In the data rows, the value 128 means zero.
Every row has a hidden score. In each pair, how much higher is the second row's than the first's? 15 means about the same, 30 much higher and 0 much lower. The score is a weighted sum of the row's numbers plus the product of two more (or one squared), each taken from its middle value.
[115 115 106 145  96  94 139 104 102 118  99 187 185 112 103 144 115]
[172 171  64 127 113 129  71  88  89  64  80 131 132  75  97  60 156] >> 15
[139 137 149 141 138 143 130 129 127 129 119 115 116 114 118 127 133]
[107 106 125 101 121 108 119 123 123 153 141 155 155 154 191 143 124] >> 17
[113 113 110 113 115 131 123 126 128 128 126 138 139 144 143 155 153]
[148 149 151 139 143 134 127 119 120  91  87  85  86 100 120 117 131] >> 17
[117 117 107 118 112 111 120 113 113 121 143 127 125 131 141 141 142]
[ 94  95 106  94  80 116 103 121 121 132 119 154 154 110 117 131 130] >> 14
[132 132  69 110 127  99 140  98  97 127 210 137 136 103 112 102  75]
[144 142 148 152 155 153 156 150 149 139 123 114 115 108 108 112 116] >> 5
[138 137 125 130 122 144 153 156 156 164 160 145 145 153 144 148 132]
[115 116 129 126 130 139 130 136 137 112 133 142 143 139 148 143 143] >> 15
[128 126 127 128 126 117 125 129 128 138 126 136 133 145 146 150 149]
[146 146  95  98 104 107 140 113 112 104 139 154 153 131 129 165 110] >> 15
[141 144 141 123 107  96 164 136 137 126 127 156 156 172 119 127  81]
[131 129 149 155 158 152 149 135 136 118 115 115 114 118 124 127 135] >> 16
[154 153 114 122 115 119 133 136 135 176 158 194 193 144 154 119 116]
[125 126 124 123 130 117 108 118 119 116 142 126 126 148 132 127  99] >> 16
[138 136 148 135 144 139 126 120 121 101 114 110 111 118 131 137 143]
[122 123 119 128 124 117 127 121 123 128 130 130 131 144 154 155 143] >> 14
[155 154 153 140 151 147 147 141 141 131 120 121 121 125 133 142 137]
[115 114 153 133 129 112 110 116 117  78 102 109 108 111 135  74 105] >> 15
[139 141 153 148 157 138 132 120 120 113 114 116 115 109 101 100  95]
[140 139 147 141 134 135 127 104 103 108 104 118 118 128 134 136 146] >> 14
[144 144 148 151 160 143 133 136 136 129 124 107 110  84  89  81  81]
[148 149 144 147 151 145 137 128 128 115 106 100 100 101 109 118 131] >> 14
[164 165  55  71 157  65 115 148 148 138 166 132 132 180 122  96 122]
[137 136 143 144 140 141 134 140 140 129 119 121 122 114 119 122 132] >> 7
[161 161 171 169 164 153 143 128 128  94  86  87  89  87  97 104 124]
[132 133 134 140 135 129 129 119 121 121 135 128 128 138 143 150 147] >> 13
[ 60  60 131  83  90 103 157 150 150 180 132 165 166  36  95  86  88]
[136 135 108  75  97  92 114 122 122  66  97 113 113 110  82 104 105] >> 7
[134 134 119 117 127 145 158 161 161 159 163 164 166 157 156 151 141]
[131 131 134 137 138 141 123 131 128 133 138 133 133 131 143 144 142] >> 14
[147 145 150 151 152 156 147 138 138 123  99  99 100  93 101 105 117]
[142 142 147 135 145 135 133 113 111  99  89  95  95 103 113 114 132] >> 15
[129 131 130 124 125 142 143 140 142 163 146 156 157 158 162 148 150]
[138 140 126 133 145 136 151 155 156 171 157 144 143 158 161 151 138] >> 16
[120 119 124 126 120 122 127 128 128 133 125 144 143 139 139 124 134]
[139 139 146 143 153 150 150 141 140 124 127 123 124 118 118 120 132] >> 16
[122 122 113 120  91 143 123 151 150 123 163 138 141 150 117 122 136]
[128 128 127 122 116 138 118 124 124 133 141 131 129 125 131 164 147] >> 15
[139 139 153 152 156 149 145 131 131 117 111 112 112 114 119 125 135]
[127 128 130 128 134 125 120 136 135 129 137 140 142 127 136 125 105] >> 15
[136 137 129 118 121  85  90  81  80  43  53  97  97 138 148 113 150]
[147 147 128 129 144 125 133 127 127 115 120 132 132 128 127 130 120] >> 14
[166 167 158 158 151 152 145 138 138 120 110 106 108 119 139 144 145]
[ 69  71 138 154 112 125  88 146 148 189 106 150 151  97 140 106  93] >> 11
[ 77  76  78 111 122 121 135 109 109  78 100 159 157  98 112 111 105]
[161 161 139 104 115 112 151 107 105  80 144  82  83  83  82  40 121] >> 16
[118 118 196  72 112  68 150  68  68 158 127  81  80 128 105  90  89]
[154 154  86 122 104 185 183 183 182 210  81 154 152 140 133 127  97] >> 15
[127 127 134 135 140 138 150 135 133 148 144 150 151 144 138 135 143]
[138 139 147 143 145 137 133 130 131 124 121 116 116 112 123 124 137] >> 15
[120 121  51  80 108 168 157 133 132  91 141 135 135 148  99 146 112]
[114 116 123 131 102 104 103  99  98 118 103 126 125  97  98  95  61] >> 15
[145 144 152 147 144 138 124 125 123 101 100 101  99  99 116 121 132]
[139 138 136 140 142 134 131 134 134 119 118 117 113 126 119 128 122] >> 15
[119 120 113 105 106  88  87 119 119 151 141 101 101 133 159 108 154]
[135 136 127 126 129 144 152 164 165 182 150 168 164 157 144 141 142] >> 16
[136 136 121 115 117 117 141 144 146 131 132 136 135 139 141 144 152]
[126 125 117  92 101 107 155  98  99 193 103 108 107  46 106 139 133] >> 14
[145 145 146 134 149 121 109 101 103 105  85  91  92  97  87  72 116]
[ 54  54  46  70  55 195  71 250 250 151 132 224 225 136  92 210 202] >> 10
[131 130  99 160 123 101 103  73  73 122 111 194 193 109 146 119  34]
[129 129 129 137 123 118 114 104 104  93  94 107 107 118 127 143 148] >> 15
[127 129 133 136 138 125 121 130 128 141 146 143 143 156 157 157 152]
[142 143 124 131 127 149 144 155 156 152 165 159 161 152 164 155 145] >> 16
[ 66  68  56  50  81 111 158  61  61  83 126 102 103  84 163 110  63]
[114 116 129 128 127 143 137 135 135 141 140 148 147 153 159 142 146] >> 11
[103 102  95 143 120  97 114 105 104 133 126 112 114 140 155 150  86]
[143 141 149 149 155 157 151 146 144 126 115 106 105  99 106 107 111] >> 17
[143 145 143 146 137 149 140 127 127 124 111 115 113 111 114 121 128]
[142 140 149 148 148 142 139 132 132 112  99 106 106 109 112 120 129] >> 15
[115 115 129 124 118 139 126 116 116 118 114 131 134 142 139 148 146]
[141 142 151 152 147 147 147 131 132 115 110 113 111 107 121 119 132] >> 18
[153 149 162 150 137 124 116 102 102  83  85  92  90 110 126 137 144]
[124 125 125 118 121  87 133  79  80 129 173 121 120 139 112  80  82] >> 19
[119 118 130 123 100 112 116 119 118 138 137 146 146 141 151 147 152]
[125 124 162  98 101 120 173 173 173 108 110 166 168 130 118 112 116] >> 18
[123 122 118 120 128 126 134 148 148 163 157 140 139 148 146 152 145]
[124 126 127 127 131 125 129 126 128 138 135 132 132 132 133 144 147] >> 14
[135 136 139 151 144 132 138 131 130 121 119 120 120 111 128 123 123]
[140 140 127  97 105 121 118 138 138 111 171 103 104  78  54 104  52] >> 23
[131 130 122 127 127 103 109 104 102 110 125 133 134 141 141 139 131]
[107 109 123 108 123 112 139 123 122 138 134 148 148 158 161 168 153] >> 16
[123 124 150  95 118 139 168 103 102 141 124 128 130  98 125 136 166]
[143 142 152 156 155 151 151 141 142 122 119 109 109 106 111 113 119] >> 16
[122 122 119 110 116 129 148 160 159 158 174 161 161 153 161 154 137]
[177 179 170 163 159 153 148 143 143 111 105 101 100 108 118 125 129] >> 17
[142 143 167 148 101 106  83 142 141  66  29  93  94  52  41  85  59]
[120 120 115 120  99 110 137 148 149 160 160 129 127 127 136 133 127] >> 17
[119 120 131 126 130 138 129 141 140 137 140 130 129 126 134 129 134]
[129 130 125 130 132 144 140 145 142 138 150 135 134 159 154 158 162] >> 15
[ 95  96 135 138 130  87 100  74  74 142 105 124 123 173 142 131 129]
[125 125 108 124 119 137 127 112 112 118 143 129 129 144 132 107 108] >> 16
[123 123 130 124 120 131 132 126 127 110 123 133 136 149 119 131 138]
[145 145 154 146 146 156 141 141 141 125 120 114 115 103 110 113 126] >> 16
[118 118 121 119 132 135 140 142 145 141 145 154 152 151 157 155 149]
[114 113 118 122 114 137 114 126 126 128 136 136 134 150 167 158 163] >> 14
[150 150 155 159 160 159 147 139 140 124 114 116 116 116 129 126 131]
[134 136 141 128 136 142 154 163 162 172 162 156 156 152 143 145 131] >> 14
[104 104 117 131 149 113 157 129 129 169 129 124 124 108 118  98 120]
[ 91  91 106 101 115 122  97 120 121 147 119 120 119 139 129 120 134] >> 12
[136 134 142 141 139 139 130 132 133 115 122 118 119 117 121 124 140]
[142 142 132 139 142 145 165 164 163 170 163 161 161 152 151 156 141] >> 16
[127 125 127 192 145 139   7  57  58 132 132 130 129 105  95  32  44]
[134 135 120 116  99 129 143 161 161 140 167 160 162 163 168 161 158] >> 15
[148 149 150 151 158 141 134 126 124 110 104  96  97 104 113 119 120]
[114 115 119 120 114 129 136 131 132 117  93 110 109  80  99 101  90] >> 15
[127 126 127 130 129 153 155 161 162 160 154 165 165 159 154 153 143]
[162 162 109 166 208 130  89 125 124  72 103  97  96 151 114 124 130] >> 15
[174 174 151 141 121 130  96 103 103  87 106  89  89 111  85 132  93]
[147 151 147 145 155 148 141 125 126 111 116 104 103 106 117 120 135] >> 18
[145 145 154 146 150 149 137 131 131 114 105 103 102 112 116 116 129]
[139 141 139 128 114 122 112 134 133 108 107  99  99 103 122 124 107] >> 14
[123 124 124 134 139 137 147 145 144 155 152 149 148 156 154 151 145]
[ 89  87  67  95  92 127 110 103 103 167 142 137 136 152 109  84 123] >> 13
[144 144 147 145 145 148 139 121 119 115 114 117 117 116 121 128 141]
[126 126 128 112  90 155  92 143 144 160 120 124 125 111 159 139  61] >> 13
[132 129  69  81 113 118 221  95  96 107 218  75  75 161  92 146  87]
[142 144 136 139 142 151 149 160 161 159 155 157 160 147 150 141 129] >> 8
[141 141 143 147 123 134 126 117 118 102 107  93  93 115 104 125 136]
[135 135 115 127 123 144 148 158 157 165 157 148 150 164 147 157 137] >> 14
[124 124 134 136 139 138 148 143 143 143 154 143 144 142 143 135 133]
[133 133 150 144 141 150 140 129 127 122 122 120 121 111 120 120 125] >> 14
[141 142 144 139 135 129 127 117 116 112 105 108 111 119 130 135 139]
[177 177 137 126 126 118  64 145 146 142 137 139 139 133 141 139  90] >> 14
[127 126 144 147 153 148 144 133 134 120 119 115 114 122 133 138 144]
[136 135 145 132 140 142 133 126 126 121 117 124 123 122 129 134 145] >> 14
[123 126 119 126 116 135 140 145 145 156 156 149 147 146 156 149 145]
[135 135 141 126 132 128 127 108 108  97 109 105 104 118 128 127 149] >> 15
[143 144 139 153 153 151 154 147 148 124 124 114 115 104 112 115 120]
[  3   4  94 217   9 148  65 179 179  90 149 146 146 148 145 152  50] >> 13
[101 102 103 118 134 121 136  81  81 127 113 145 142 125  98 113  93]
[128 127 113 115 137 133 104 119 120 115 153 141 139 134 151 101 107] >> 17
[167 168  42 104 124  94 121 193 192 123  88 148 146 127 138  83 130]
[135 134 137 134 134 131 135 128 129 131 132 141 141 152 162 164 158] >> 13
[134 132 116 122 129 138 147 151 151 160 160 156 154 152 150 151 143]
[103 104  58 124 144 122  94 125 127 151 135  86  86 168 123  84 111] >> 14
[ 77  76 118 136  48  51 127  24  24 184  92 132 132 110 122  61 150]
[142 143 146 138 145 136 134 132 131 120 126 124 124 119 115 121 124] >> 18
[ 78  76  74  81 118 125 151  72  73 127 152  78  78 167  95 124 155]
[ 98 101 120 124 119 108 125 105 106 113 118 140 140 148 168 153 175] >> 14
[ 99  99  69 131 112  90  94 168 169 114  91 141 143 151 109 161  73]
[131 130 124 121 125 128 140 148 148 169 152 159 157 152 156 147 144] >> 17
[138 136 130 127 141 155 149 169 167 172 161 156 157 140 150 151 128]
[148 147 151 149 150 145 143 118 117 108 107 107 108 110 118 119 128] >> 14
[163 165 149 142 139 140 141 130 128 135 140 136 135 143 150 154 147]
[125 125 135 132 143 133 133 127 129 119 125 129 129 135 137 139 149] >> 15
[124 123 119 131  89  87 109 101 102 132 146 145 143 146 148  93 150]
[132 130 128 128 132 125 119 118 118 125 134 140 141 148 151 155 148] >> 16
[132 133 133 133 121 128 126 122 123 119 127 124 124 120 134 136 146]
[105 106 127  95 129 145 145 115 115  99 116 148 147 123 141 112 178] >> 16
[124 123 131 118 126 133 140 153 152 160 148 144 144 152 171 152 160]
[ 92  91  97 110 123 106 109 151 153 166 137 123 124 162 158 150 142] >> 15
[147 148 151 148 152 144 134 134 134 114 106 109 108 104 114 122 128]
[130 129 146 115  47  76  87  49  49 146 163  93  93 115 110 111  63] >> 13
[105 105 125 132 126 130 126 106 106 118 131 140 142 119 141 116 116]
[137 138 151 153 156 151 146 141 139 133 116 114 115 114 117 121 120] >> 15
[168 166 169  95 101 110 122  90  90 139 132 143 144 131 127 150 134]
[113 112  98 100 128 150 139 144 143 147 139 145 146 127 149 148 119] >> 17
[150 150 135 146 143 141 146 153 154 144 137 129 131 135 143 138 138]
[123 120 121 106 129 120 155 140 140 118 123 129 128 123 117 102 132] >> 16
[141 140 139 129 153 134 132 126 127 129 123 115 115 109 123 115 118]
[170 168 165 160 162 153 145 121 123  91  84  76  75  83  96 101 117] >> 16
[100 102  88 125 132 134 102 105 107 104 146 116 115 135 120  99 103]
[108 107  77 127 130 105  86 116 114 103 133 149 150 158 127  88 116] >> 15
[119 119 139 134 134 110 110 128 128 146 122 123 124 130 128 140 127]
[118 118 102 130 110 115 105 143 143 135 131 138 136 136 151 154 149] >> 14
[132 133 136 131 138 119 132 122 121 117 122 124 124 138 153 151 152]
[136 137 133 127 132 138 146 142 142 132 116 114 114 129 129 123 133] >> 15
[150 152 116 135 114 127 120 138 138 127 149 135 135 115 103 124 112]
[149 151 109 131  76 150 229 155 153 133 172 228 229 137  45  89  45] >> 16
